The same turns and mirrors carry the whole set onto itself, and each row onto the other rows of its family. Which rows share a family with each named row? Give them in list order.
These 15 rows form 3 families of 5 rows each.
k_793: [-0.82  0.03  0.81  0.42 -1.26 -4.08 -0.60  1.42 -0.45 -2.99 -2.01]
k_92: [-2.56 -1.74  1.70 -4.19 -2.37 -2.51 -0.40  0.45 -1.77  0.66 -2.36]
k_122: [-0.75 -1.04  2.55 -2.07 -4.16 -4.30 -1.64  0.62 -2.15  0.58 -1.02]
k_312: [-1.58  2.98  0.86  0.80 -2.69 -3.00 -2.37  1.00 -2.72 -2.87 -1.66]
k_503: [ 0.83 -0.24  2.03 -0.20 -0.36 -2.51 -0.64 -1.11 -0.04 -2.48 -2.14]
k_246: [-3.40  1.71  0.41 -2.18 -2.05 -2.90 -1.31 -3.60 -2.54 -1.63 -2.64]
k_284: [ 0.04  2.08  1.74  0.53 -2.91 -3.15 -2.76 -2.41 -2.49 -1.63 -0.85]
k_351: [-1.79 -0.04  1.51 -2.17 -3.81 -1.12 -3.37  0.13 -3.54  1.63 -0.79]
k_818: [-2.96 -0.01 -0.27 -1.26 -0.11  0.51 -2.75 -2.17 -1.80 -0.94 -1.72]
k_392: [-1.95 -2.10 -0.51  0.56 -0.84 -2.70 -2.67  1.30 -0.19 -1.61 -1.16]
k_905: [-1.66 -3.02  0.26 -0.60 -0.71 -2.91 -2.25 -2.17  0.28 -0.67 -1.27]
k_374: [-4.08 -0.46 -1.08 -1.34 -0.16 -0.58 -2.24  0.84 -1.30 -2.11 -2.51]
k_232: [-4.86  1.52 -0.60 -0.94 -2.67 -3.56 -2.07 -0.23 -2.67 -1.96 -2.38]
k_152: [-0.99  1.50  2.77 -3.53 -2.50 -1.49 -0.19  0.84 -2.72 -0.50 -2.69]
k_837: [ 0.25 -0.93  2.65 -2.25 -1.79 -0.08 -1.83  1.96 -1.60  0.49 -1.19]

Same family as k_92: k_122, k_351, k_152, k_837
Same family as k_232: k_793, k_312, k_392, k_374

The same turns and mirrors carry the whole set onto itself, and each row onto the other rows of its family. Which rows share a family with each named row? Give them in list order.
These 30 rows form 5 families of 6 rows each.
k_54: [ 2.46  0.23 -0.46 -1.03 -1.21  0.50  2.49  0.91 -0.14 -1.74 -1.28  1.60
  1.57 -1.95 -0.66 -0.59 -0.33  2.32 -1.76  1.77 -2.23  1.53 -1.25  0.21]
k_386: [ 0.33  1.46  2.27 -2.57 -2.84 -0.01 -0.52  3.42  2.01 -0.83 -2.68  1.06
 -0.41  0.29 -1.90 -1.92 -1.10  3.63 -2.02  0.27  2.89 -0.40 -1.17  1.63]
k_192: [ 1.82 -0.12 -0.78 -0.07 -0.92  1.16  1.46  0.71 -0.80 -0.32 -1.69  1.30
  1.07 -1.24 -0.51 -0.51 -0.32  1.77 -2.97  1.37 -4.24  0.64 -0.97  0.54]
k_217: [ 0.90  1.10  2.17 -2.14 -2.17  0.25  0.11  3.97  0.63 -1.63 -1.63  1.01
  0.34  0.01 -1.92 -1.39 -1.11  4.29 -2.84  1.45  2.37 -0.74 -1.84  1.14]
k_610: [ 1.94  0.88 -0.22 -1.90 -1.71 -0.18  2.67  0.96  1.69 -1.88 -1.93  1.98
  1.04 -2.06 -0.69 -1.04 -0.44  2.08 -0.26  0.88 -0.86  2.25 -0.48  0.95]
k_433: [-0.60  0.54 -0.82 -0.01 -1.02  0.73 -2.29  1.55 -1.06  1.54 -2.60  0.04
 -0.21 -0.62 -2.11  2.62  1.86  4.88 -3.62  1.38 -2.80 -1.36 -3.75  1.42]
k_646: [ 0.08 -2.36 -2.21 -0.06  0.24 -2.62 -2.61  0.75 -0.20 -1.59 -2.92 -0.46
 -0.29 -1.22 -1.65  2.44  0.53  5.27 -2.44  3.50 -1.93  1.45 -2.13  0.79]
k_802: [-0.39  0.74  0.06 -0.20 -0.16 -2.53 -1.70 -1.93 -0.85 -0.81 -1.41  0.37
  1.60 -3.25 -1.13 -0.43 -2.47  2.30 -2.68  2.50  0.39  0.14 -4.61  0.70]
k_645: [-0.62 -2.25 -2.66  0.11  0.08 -2.44 -3.87  0.50  0.07 -0.11 -3.87 -0.31
 -0.86 -0.84 -1.82  1.89  0.34  4.56 -2.79  2.20 -2.84  1.12 -1.12  0.97]
k_632: [-1.56  0.98 -1.17 -0.49 -1.95  0.31 -3.35  0.95  0.74  2.81 -4.02  0.25
 -1.05 -0.40 -2.23  1.78  1.47  4.03 -2.91 -0.75 -2.96 -0.79 -2.57  2.55]
k_140: [ 0.38  1.71 -0.14 -2.02 -2.02 -0.54  0.36  2.56  1.59 -0.63 -1.95  0.33
  0.38 -2.09 -2.02  2.84  1.98  5.77 -0.49  1.62  1.28  0.60 -4.31  1.22]
k_189: [-0.66  0.49  1.33 -1.34 -2.09  0.65 -2.63  2.76  0.24  1.29 -3.63  1.12
 -0.91  1.12 -1.70 -2.22 -1.22  3.29 -4.04 -0.59 -0.36 -1.51 -0.35  2.15]
k_721: [ 0.98  1.19 -0.53 -2.34 -2.54 -0.30  1.51  0.59  2.76 -0.47 -3.21  1.99
  0.32 -1.74 -0.77 -1.45 -0.60  1.54 -0.19 -0.99 -1.39  2.04  0.45  1.88]
k_630: [-1.21 -1.54 -2.48 -0.68 -0.68 -3.08 -4.46 -0.03  1.64  0.34 -4.64 -0.02
 -1.63 -0.61 -1.85  1.24  0.03  4.25 -1.72  0.53 -2.37  1.66 -0.15  1.72]
k_991: [-0.95 -1.05 -2.13 -1.80 -1.44 -3.88 -3.35  0.43  2.99 -0.61 -4.49  0.22
 -1.57 -1.32 -1.69  1.29 -0.05  4.26 -0.29  0.79 -0.31  2.88 -0.36  1.71]
k_641: [ 0.54 -1.72 -1.72 -0.94 -0.55 -3.02 -1.59  1.44  1.18 -2.10 -2.45 -0.20
  0.14 -1.98 -1.72  2.18  0.52  5.68 -1.05  3.73 -0.26  2.42 -2.31  0.68]
k_226: [ 0.54  0.83 -1.09 -1.28 -1.90  0.34  0.06 -0.24  1.71  0.88 -3.81  1.85
 -0.29 -1.15 -0.63 -1.68 -0.63  0.91 -1.33 -1.49 -3.38  1.69  0.86  1.92]
k_809: [ 0.81  0.16  1.64 -0.92 -1.45  1.15 -0.42  3.51 -1.06 -0.85 -1.46  0.77
  0.21  0.66 -1.69 -1.28 -0.94  4.51 -4.11  2.05  0.55 -1.48 -2.16  0.72]
k_223: [-1.91  2.05 -0.68 -1.96 -2.87 -0.72 -2.60  1.31  2.91  2.30 -4.38  0.50
 -1.20 -1.07 -2.04  1.37  1.55  4.00 -0.68 -1.66 -0.97  0.26 -2.41  3.07]
k_279: [-0.97  1.72  0.12 -1.61 -1.56 -3.27 -1.91 -1.85  1.83 -0.85 -2.43  0.66
  1.00 -3.39 -1.07 -0.99 -2.57  1.82 -1.20  0.53  1.69  0.76 -3.42  1.36]
k_736: [-0.12  0.55  1.21 -0.52 -1.42  1.48 -1.80  3.04 -1.01  0.72 -2.36  0.76
 -0.52  1.08 -1.87 -1.64 -1.10  3.62 -5.01  0.98 -0.87 -2.11 -1.24  1.33]
k_521: [-0.17 -1.14 -1.91 -1.88 -1.54 -3.72 -2.22  1.14  2.81 -1.94 -3.51 -0.02
 -0.67 -1.85 -2.07  1.74  0.15  5.18 -0.04  2.07  1.07  2.98 -1.26  1.23]
k_378: [-0.99  0.57 -0.60  0.55 -0.14 -2.16 -2.83 -2.40 -1.12 -0.03 -1.89  0.33
  1.32 -2.95 -1.14 -0.72 -2.48  1.78 -3.33  1.76 -1.20 -0.49 -4.14  0.80]
k_795: [ 0.51  0.78 -0.52 -0.76 -0.78  0.26 -0.45  2.20 -0.35  0.10 -1.56  0.43
  0.55 -1.33 -2.42  3.10  1.90  5.51 -2.29  2.55 -0.70 -0.39 -4.75  1.03]
k_399: [-0.72  2.40 -0.37 -2.85 -2.85 -1.14 -1.01  1.90  3.31  0.49 -3.39  0.72
 -0.21 -1.58 -2.14  1.85  1.67  4.83  0.32 -0.59  1.18  1.04 -2.92  2.27]
k_706: [-0.45  1.29  1.67 -2.04 -2.84 -0.11 -1.79  3.06  1.85  0.40 -3.55  1.24
 -0.98  0.67 -1.93 -2.30 -1.21  3.31 -2.72 -0.95  1.16 -0.76 -0.29  2.31]
k_807: [-1.66  0.88 -0.49 -0.07 -0.66 -2.56 -3.54 -2.54 -0.15  1.11 -3.14  0.55
  0.41 -2.81 -1.07 -1.19 -2.60  1.08 -2.76  0.28 -1.15 -0.30 -3.10  1.57]
k_219: [-0.36  1.38  0.16 -1.10 -0.75 -2.93 -1.32 -1.75  0.65 -1.44 -1.67  0.68
  1.54 -3.87 -0.99 -0.75 -2.33  2.08 -1.41  1.96  1.67  0.70 -4.33  0.66]
k_5: [ 1.05  0.34 -1.12 -0.50 -0.97  0.93  0.13 -0.12 -0.03  0.81 -3.08  1.69
  0.27 -0.68 -0.60 -1.42 -0.63  1.35 -2.61 -0.20 -4.72  0.48  0.27  1.49]
k_439: [-1.76  1.34 -0.38 -1.06 -1.24 -3.07 -3.01 -2.56  1.22  0.39 -3.18  0.77
  0.38 -2.96 -1.17 -1.55 -2.67  1.25 -1.54 -0.30  0.30  0.42 -2.91  1.84]

Same family as k_192: k_54, k_610, k_721, k_226, k_5
Same family as k_646: k_645, k_630, k_991, k_641, k_521
Same family as k_399: k_433, k_632, k_140, k_223, k_795

